which system made each run:
path 1, J931 (9 x 20):
[[  2 -12 -54  18  27   6  21 -12  20 -51   6  10  26  20  -3 -64  13  40
   22 -13]
 [-32  45  41 -18 -35 -36  25  15  48 -41  13  -9 -33  25 -35  -5  -6   5
    7  -9]
 [ 26 -19 -44 -39 -13   6  44 -16  13 -21 -11  38 -12  26   8 -17 -23 -42
   28  53]
 [  7  15 -24  34 -32 -16  17  16  26 -39  65  31  24  -3  -4 -11  -9  26
   17 -47]
 [ 30  12   7 -37   4 -26  32  39  27 -22  -9  -9 -53   7 -40  51   4 -22
   40  -1]
 [ 30 -27 -63   6   4  27  14 -13  14 -45 -31  27  29  36  -3 -17  25  26
   34   3]
 [ -1  43  24  16 -22 -46  -2 -13  47 -52  29 -16 -27  32  -8   7   1  44
    4 -31]
 [  9 -12 -35 -61  15 -28  28  12  26 -21 -21  22 -23  48   3  16 -29 -23
    4  53]
 [ -3  -5 -54  -2 -50  17 -10   3  41 -31  43  46  32  11  16 -10   7  28
    3 -27]]
path 2, J252 (9 x 20):
[[-12  46  52  17 -27 -32  12 -30  17 -45  -6 -18  -4  53 -24 -21  11  31
   -7  -3]
 [ 26 -13 -21 -15  -1 -23  35  -4  17 -27 -17  30 -20  46  14   7 -66 -18
   10  53]
 [-16  12 -43   6  -7 -53  11  35  24 -24  59  37  40   7   8  17   8  -1
    3 -27]
 [ 15   7  23 -48 -39  23   6  47  21 -16  -3   1 -21  25 -56  49  20  15
    1 -19]
 [ 52 -33 -53  23  13  41  -1  -7  17 -34 -21   9  -5   5   2  -1  -1  37
   41 -19]
 [-24  35   9  21  24 -47 -10 -18  43 -44   7 -36 -16  17  -4 -23  25  49
    5 -37]
 [ -3  -3  -3 -57   3  -5  31  -7  15 -31 -35   5 -14  69 -17 -22 -17   1
  -10  54]
 [ -9  -5 -50   4 -30  -6  18   4  31 -30  58  48  21   3  23 -32 -37   0
    3  -1]
 [-11  20  15 -38  -2 -21  23  65  27 -11  38 -12 -33 -14 -51  21   0  -3
   10 -33]]
path 3, J187 (9 x 20):
[[ 31 -23 -10 -20  66  -2   9 -10 -70  30  -7 -23  17  10  -7 -22  19 -11
  -18  31]
 [-68  14  34  49 -39  17 -19   3  -2  16  -6  16  48 -16  14 -20 -21  -5
  -29  -9]
 [ 16  10  23 -43  -1  -7 -12 -32 -14  40  -4 -29 -62 -30   9  20   9 -53
    2  31]
 [  8 -27 -16  14  19  14   8  25 -66  29  30  25  72  -4  -5 -14   0  -7
  -26   2]
 [-38  25  57  28 -40  24 -37   7  18  26 -18 -20 -26 -48   1  27  -9  -8
   -3 -30]
 [ 47 -19  -9 -25  52   3  -6 -29 -59  33 -21 -27  -8  -2   2   5  40 -19
   -1  30]
 [-47   9  29  51 -21   5 -19   4 -25  11  14  14  69   1  12 -22 -12  20
  -44 -15]
 [ -7  12  36 -32 -15   1 -30 -24  10  39 -25 -25 -63 -23  21  33 -14 -37
  -11  26]
 [ 20 -30 -40 -13  24  11   1   2 -60  33  29  23  59  -3  11 -14  25 -18
  -23  16]]
path 4, J187 (9 x 20):
[[ 42  11  46 -25  -2  16 -18 -37 -21  25 -15 -46 -66  -9  -9  19  16  -8
    0  13]
 [  2 -30 -26  38  46  -7  -5  -2 -53  16  -1  16  69  14  26 -19 -18  10
  -28  12]
 [-64  39  45   0 -49 -11 -40  -4  34  20  -9  -6 -12 -25  16  29   8 -21
  -19 -14]
 [ 58 -26 -11 -58  13  26   0 -22 -50  32   9  -6 -17  10  -3   4  16 -19
  -14  38]
 [-34 -10  -3  55  -4  19 -23  24 -13  19  32  15  51 -31  20 -20 -30  23
  -28 -36]
 [-23  17  29 -36  12   0 -31   1  17  29 -38 -45 -58 -34  -6  31  29 -24
    3  -1]
 [ 23 -25 -20  -6  19  31  11 -26 -63  12   0   9  52  20  -8 -48  32   3
  -18  24]
 [-54  28  53  46 -29  -5 -23  -5  14  16  17 -12 -12 -35  20 -19 -49   1
  -25 -20]
 [ 10 -16 -11 -55  40 -11   6   2 -23  40 -30 -11 -29 -16   3  23  16 -61
    6  45]]
path 5, J721 (9 x 20):
[[-11 -38 -29  22  49  29 -10  37  12  17 -35  -3 -17 -41  20   0 -60  -2
   13  -6]
 [-43  21 -11 -29  -4   5 -32 -10  27   2  -8 -19   3 -24  -8  -3  92   1
    8 -30]
 [ 24   5  42 -24 -10  28  19 -24 -41  -1  23 -24 -14  33 -32 -59 -18  23
  -36  22]
 [-38  -9   3  47  22  -1  13   3  11  12 -46   5  -9 -36  28 -24 -63 -38
   21  18]
 [-39  29  -3 -35   2 -40   3  11   2  12  11  -2  17 -20 -19  17  83 -48
   12  -9]
 [ 41 -10  30  -5 -38  45  34   8 -49  -6  19  17  24  32 -48 -21 -13  10
  -14  11]
 [  9   3  14  79   6  -5  -5  -7   7   4 -36  -3 -20 -41  25  20 -42 -18
   39 -13]
 [ -9  18  -8 -18  42 -57 -15   8  -9   4 -12 -19  23  16  -8  44  77  -2
   -4 -10]
 [ 15  -8  20  -6 -54  37  -4 -14 -20 -12  -2  29  37  64  -9  -6 -21  33
  -41  23]]
path 6, J700 (9 x 20):
[[ 11   6 -36 -43  48 -39 -22 -25  24   4   1 -36 -52 -14  22  18  43 -11
   19   1]
 [-34 -19  -9 -17   9  41   0  33 -20  -2  -5   9  62  26 -30 -38  15  36
  -39  -6]
 [ -5  20  31  20 -57  28 -10 -30  49 -19  -7  -7 -58 -18  11 -12 -41   6
   19  -8]
 [ -2  -3 -51 -25  71 -57  16 -20  -4   0  23 -15  -6  -4  21 -34  19 -22
   10  21]
 [-52   9  28  -3 -37  27  20  58  -5   0   7  22  49   0 -47 -13   3  -3
  -19 -19]
 [ 54  12  12  -2 -37  17  17 -42  17 -17  -3 -11 -69 -14  -6   0  -6 -22
   51   8]
 [  5  -3 -36  30  74 -57  15   6 -31  -8  22  -9  45   6   7 -20  28   8
    6 -14]
 [-44  28  63   4 -48  10   4  32  11  -4 -44   7  14  18 -37  31   0  -7
  -10  -3]
 [ 67 -10 -26 -13 -18  -1   6 -65  -8 -12   1  12 -28  24  28   1  -5 -16
   22  42]]
path 7, J931 (9 x 20):
[[ 30 -32 -70 -46   9  22 -26 -17  17  15  -8  15 -17 -14  33  28  28 -18
   19  12]
 [ 12  -1  -7   1  17  12 -26  17  -1 -16  51 -25  10   7 -19 -19  17  77
  -28 -53]
 [-33   0  18 -42  21  11  -9  24  44  -2 -54 -35 -65   0 -15   7 -23   4
   -3  13]
 [-25  -9 -53 -25   4  15   1 -49  12 -10   7  13  18   2  26 -76  28  -7
    1  22]
 [-21  29  49 -10 -37 -10  20  18   5  -7  69  -8 -16  -3 -31 -37 -35  10
  -28 -20]
 [ -2 -22 -21 -22   8  18  39  29   9  13 -28  18 -31 -38  -5  -4 -38 -65
   40  31]
 [  7  10 -24  37 -11   7  21 -10 -13 -20  34  12  43 -27 -18 -39  59   0
   37 -38]
 [ 26  30  69  15  -5 -15  35  15 -12 -19 -19 -29 -36  18 -55  16 -11   2
   17  -3]
 [  0 -18 -36  33  15  -8  21 -24   8 -20 -67  31  25  25  29  -3 -14 -21
   32  39]]
path 8, J549 (9 x 20):
[[ 29  -2 -34 -27 -10 -18 -12 -26  10   3 -34  17  -4  12  21  62  55 -38
   31  25]
 [ 30   4  -8   7  -6  -3  -8 -20 -19 -27  55  -2  34  45  -7 -27  18  65
  -32 -22]
 [ -9  -3  18  -3   1   5 -33  14  49  -9 -44 -16 -50  18  14  41 -61  29
  -13   3]
 [-16  -9 -70 -47   1  -9 -19 -36  25   3   5  22  10  -1  40  -7  52 -28
    7  20]
 [-13  13  25 -33 -32  25   2  18   7 -17  58 -10  -3  19 -37 -41 -11  48
  -42 -23]
 [  5 -28 -11 -14   5  40   0   9  31   5 -42  -4 -62 -28  11   0 -58 -19
   27  19]
 [-29   6 -49 -14  29 -13   8  -9   6  -4  27  -5  19 -38  -2 -50  68 -18
   25 -21]
 [-13  19  68 -16 -19  25  34  27 -15 -11 -11 -21 -11  18 -67 -30 -12  10
  -12   2]
 [  8 -14 -21  45   8   5  27 -21   2  -1 -41  20  -9 -25  30 -19 -44 -47
   48  29]]
path 9, J846 (9 x 20):
[[ 15  10  63  30 -52  33  -2  21 -18  28   2  -1 -19 -32 -18  38 -37 -16
   -1 -16]
 [ 54 -10 -24  30  50 -20  -5 -25 -22  14 -15 -23 -27 -32  22  26  19 -22
   44  -2]
 [ -9   1  18  32  21  -4 -29  22 -41  14 -16  -8  63  16 -15  32  44  31
  -29 -28]
 [  4   7  45  15 -28  13 -39 -44   2  15 -48 -15 -31  18  29  28 -33   4
  -23  30]
 [ 17 -24 -52  13  41 -32 -24 -25 -21  18  30  14  25   0  62   0 -20  -2
  -20  15]
 [-40   0  23 -23  -3   6 -39  57  -1  37  22  -5   8 -18  -2  44 -16   9
  -51 -26]
 [ 21 -27 -18 -32  -8  66 -35 -26   7  29 -25 -14 -50 -38  22   3  -3 -11
   11  10]
 [ -7 -12 -24  35  49  12 -22  -5 -20   8  32 -26  26 -35   9 -51  19  39
  -11 -43]
 [-67  17  57 -11  20   4 -11  14  -1  27 -47 -39 -15 -12 -16 -18  -5 -14
  -27  10]]
path 10, J700 (9 x 20):
[[ 15  12  62  35  -6 -12  15 -20 -46   3  -8  -7  11  38  -4 -14 -53   8
  -33  32]
 [ -6  -2 -13  29  -5 -40   4   0   6  15 -19  38   8  -5  47  43 -49 -55
   13  32]
 [ 12   3  -9 -44 -17 -22 -18  17 -26  39  48  17  19  -7   5  60  39 -31
  -24  -1]
 [ 53 -35   8  -3  -1  62 -19  40 -28  17   1  -5  -9  -4 -26  40 -24  37
  -13 -22]
 [  3 -10 -22  43  29  16 -56 -25  21   5 -45 -23 -14 -29  38  26  19  27
   18 -30]
 [-46   9  17 -31  24  -6 -45 -26  -8  23 -17 -33   9  17  17 -20  29  20
  -57  14]
 [-27 -20   6 -15 -33  53  -4  -4   5  12  -4  20  -4   6  17 -46 -74   0
  -35  34]
 [-18   0 -34  -7  -6 -14  -7  -8  27  18  53   8 -31 -62  40 -17 -25 -40
   16  -7]
 [-16  -2  -3 -47  34  13  16  49 -24  25  27 -20  -3 -43 -45 -18  40 -24
    0 -18]]
path 11, J846 (9 x 20):
[[-13   2  13  -9  26 -43 -27  28  26  -3   7 -14 -23  34  19  41 -60  34
  -46   2]
 [-17 -28 -63 -59  -4  19 -37   6  38  13 -17  26  -4   3  37  33   7 -11
   -8  19]
 [  2  -6 -16 -26 -24  42 -38  -3  17   0  66  -9  -9 -14   1 -29   8  53
  -29 -44]
 [-25 -14   0 -28  53  22   2  23  26  -5 -24 -41 -55 -15 -16 -44 -34  20
   -2  -1]
 [-64  -2 -39 -10   6  19   4 -15  20  -4 -27  13  33 -22   9 -59  44 -23
   15   4]
 [-27  35  50 -13 -41   6  23 -25 -18   4  49 -11  -5  -9 -27 -70   1 -14
  -21   5]
 [  4 -11   2   9  19  -5  62  20 -15   2 -10  10 -17 -22 -13 -36 -56 -57
   33  34]
 [-14  23  -7  28 -24 -24  25  20  -5   1  16  23  34 -41 -16  17  50 -51
   46 -27]
 [ 55  22  59  -3 -25   5  25 -11 -40  -1   0 -22 -23  14 -51  21  33  -9
   13   1]]
path 12, J721 (9 x 20):
[[-28  20   3  32 -10 -36 -44 -38  21  10 -45   0   3  -5  54  45  19 -20
    5   6]
 [ 16   3  -6 -46   3 -37 -12 -11 -37  20  51   9  31  38  11  18  21  -3
  -51  23]
 [  6 -35 -16   7 -34  53 -16  25  -3  17  10  41  17  -8  24  11 -74   7
  -24   7]
 [ 10  -3 -27  -1  13   6 -44  -9  14  29  19 -21 -33 -66  27  29  35 -12
   22 -39]
 [  7 -18  -5 -30  42  32 -20  15 -28   5  10 -34  17  20 -29 -28  32  59
  -40 -20]
 [-35  -1  33  15 -28  54 -26 -28  19   5 -48 -12 -24  -4  16 -37 -43  14
  -17  14]
 [-32  19  -3 -16  39 -45  -1 -39 -10  28  11 -28 -22 -39  28 -32  24 -55
    1  22]
 [-41  -8   4 -33  -1  16  30  53 -30  15  17  22  52   6 -38 -32  -2 -19
  -33  12]
 [ 11   5  31  19 -61  56  13  -3  -5  15 -14  11 -21 -50 -18   3  -7 -42
   36  -6]]
path 13, J549 (9 x 20):
[[-21   7  -1 -49  32  -2 -14 -15 -33  19  28 -30  15   4 -12 -42  62   6
  -38   4]
 [-30 -11  44  16 -35  68  -8  15  -3  10 -33   7   7   3 -11 -27 -60  16
  -30  11]
 [-22  12 -14  14   2 -23 -12 -36  14  28  14  -3 -31 -64  49 -13  -8 -60
   22   8]
 [-19   2  11 -35  27 -11  21  47 -47  28  42  -9  31  -9 -40 -15  26 -16
  -32  -5]
 [ 16 -10  38  41 -43  70   3  14 -18  13 -42  10   2 -24 -22  17 -27  -8
   18  -6]
 [ 20  13  -5  44  43 -42  -9 -50 -26  18  12 -30 -14 -44  32  -9  25 -28
   26  -7]
 [-31   5  32  -1  36 -24   0  42 -37  14 -18 -11  50  32 -30  14  13  14
  -46   2]
 [  6   5  27  37 -74  28 -17 -30   0   9 -35  35  15   6  23  36 -21 -22
    4  19]
 [ 27   9 -16  10  24 -59 -20 -31 -23  19  74 -12  -8 -16  43   7  -4  -6
  -17  -7]]
path 14, J252 (9 x 20):
[[ 42  -1 -27 -48  24 -43  -2  22  -3  -3  17   0  -5  33 -10  67  39  -1
   -2   1]
 [  7 -20 -16  12 -27  46 -34  17  10 -19 -10  24  44  39  -2  22  -1  68
  -24 -28]
 [  5   5 -20 -22   0  -1 -39 -18  67 -20  -3 -24 -69  -6  25  19  -6  33
   13 -20]
 [  1 -16 -46 -47  67 -13   2   3  -5 -16   9 -19  11  38  -9 -37  26  35
  -23   9]
 [-62   5   2 -23 -48  40  -9   4  46 -23   2  18   6  17  -2 -50 -24  23
  -26   2]
 [ 17  -6 -27 -52  11   1  28   7  26  -6  39  -6 -66 -35  -9 -31 -23 -31
   30   9]
 [-22  -5  -9   8  34  11  42  48 -24 -11  16  -1  42 -14 -51 -52  20   4
    7 -25]
 [-22  27  40  12 -57  35  26 -11  30 -22 -37   0 -27 -16 -33 -23   6 -24
   40  -3]
 [ 58   4  -8  29  29 -33  51 -31 -28 -19  18  -8 -20  -6  -4 -29  -6 -27
   48  16]]

runs to name:
path 15 (2 x 20):
[[ 40 -35 -22  -5  36  24 -12  28 -56  50  11  -2  17 -38  -4  35  22 -21
    1  -9]
 [  6  -3  35  43  -6  51 -47   4 -27  33 -27 -25  10 -38  -5  31  21  22
   -7 -40]]

J700
path 16 (2 x 20):
[[ 10 -19  12  -3 -59  65  20   2 -12 -10   3  37  22  23 -16 -34 -52   8
  -18  21]
 [ 15  17 -18  32   7 -46  -5 -17  33  -8  42  -6 -47 -44  36  11 -27 -17
   35 -25]]

J700
path 17 (2 x 20):
[[ 19  -8 -16  74   8 -29  27   7 -14 -21  18  32  40   8  19  -5 -51  -1
   16  -4]
 [-22  35  23 -13 -11 -62  -3  25  20   8  -8  -3 -14  -6  -6  75  30 -42
   12  -6]]

J700
path 18 (2 x 20):
[[-48  32  26  15 -58  -3  -7 -34  55 -23   2   6 -28   0  23 -32 -41  -1
   -2   7]
 [ 28 -12 -39 -63  36 -36  31   5  -1   6  30   1 -37   0   4   2 -10 -46
   14  38]]

J187
path 19 (2 x 20):
[[ 52  -1  -2   5   2 -38   9  27 -10 -23  37  12  12  51 -12  53 -20  35
  -14 -12]
 [ 27 -22 -40  17 -13  12 -30  -1  43 -24 -36  27  -7  27  33  57 -29  28
   14  -3]]

J721
path 20 (2 x 20):
[[-56  13  15  -2 -58   5  11  44   5  16  25  41  40 -24 -13   7 -11 -42
  -13  -7]
 [ 60  -2   5  -5 -26  30  12 -18 -25  26  21  -4 -38 -49  -8  16  15 -47
   39  -2]]

J931
path 21 (2 x 20):
[[  7  27  32  24 -19 -60  19  35 -18   3  56  14  15   2 -12  44 -22 -18
   -9 -18]
 [ 49 -16  -6 -21  10   3  16  35 -10   6 -41  11 -14  10 -23  77   9 -31
   31  12]]

J700
path 22 (2 x 20):
[[-12  -1   4  39  16   1  19  -8  25 -45 -17  -5  -3  33   1 -60 -59  44
   -2   5]
 [-57  31 -17 -11 -12 -61  17 -12  56 -25  -6  16 -10   1  24  -7   2 -43
   22  17]]

J700
path 23 (2 x 20):
[[ 36 -30 -55 -32  39  25   6  -7 -17 -19  19  -3  20  33 -12 -42  27  44
   -9   3]
 [-47  21  32   8 -24  10 -12  26  61 -32  -5 -15 -28   7 -16 -11 -32  44
  -10 -35]]

J931
path 24 (2 x 20):
[[ 16  -6 -11  32  31 -37  54   2 -20 -31 -29  21  32  44  -8 -19 -31 -11
   20  36]
 [-29  40  12  24 -60 -53  16  -2  36 -32  20  39  23  19   8  27  -3 -22
   13  -4]]

J252
path 25 (2 x 20):
[[-28  31   0  28  -1 -32   7 -11  64 -39 -34 -12 -35 -14   1   2  17  -7
   53 -21]
 [ -5  16 -10 -47  16 -38  29 -26 -13 -24   7  -4  20  52 -21 -36  56  -8
   -8  32]]

J700
path 26 (2 x 20):
[[  6 -20 -15 -44   1  47  36 -16   4  -8 -24   2 -36  -2 -14 -63 -22 -26
   21  44]
 [-30  18  -7  43 -14  -8  29  -5  18 -30  46  12  18 -23  -2 -73 -13   4
   19 -26]]

J931
path 27 (2 x 20):
[[-29  12  48  27  -8  15   2  23   1  24 -59 -14 -24 -45 -16  26 -11 -45
   27  -2]
 [ 35  -1  -8  -6   2   2  -3 -66 -52  27   2  -3  14  -6  20 -18  56 -34
    6  33]]

J700
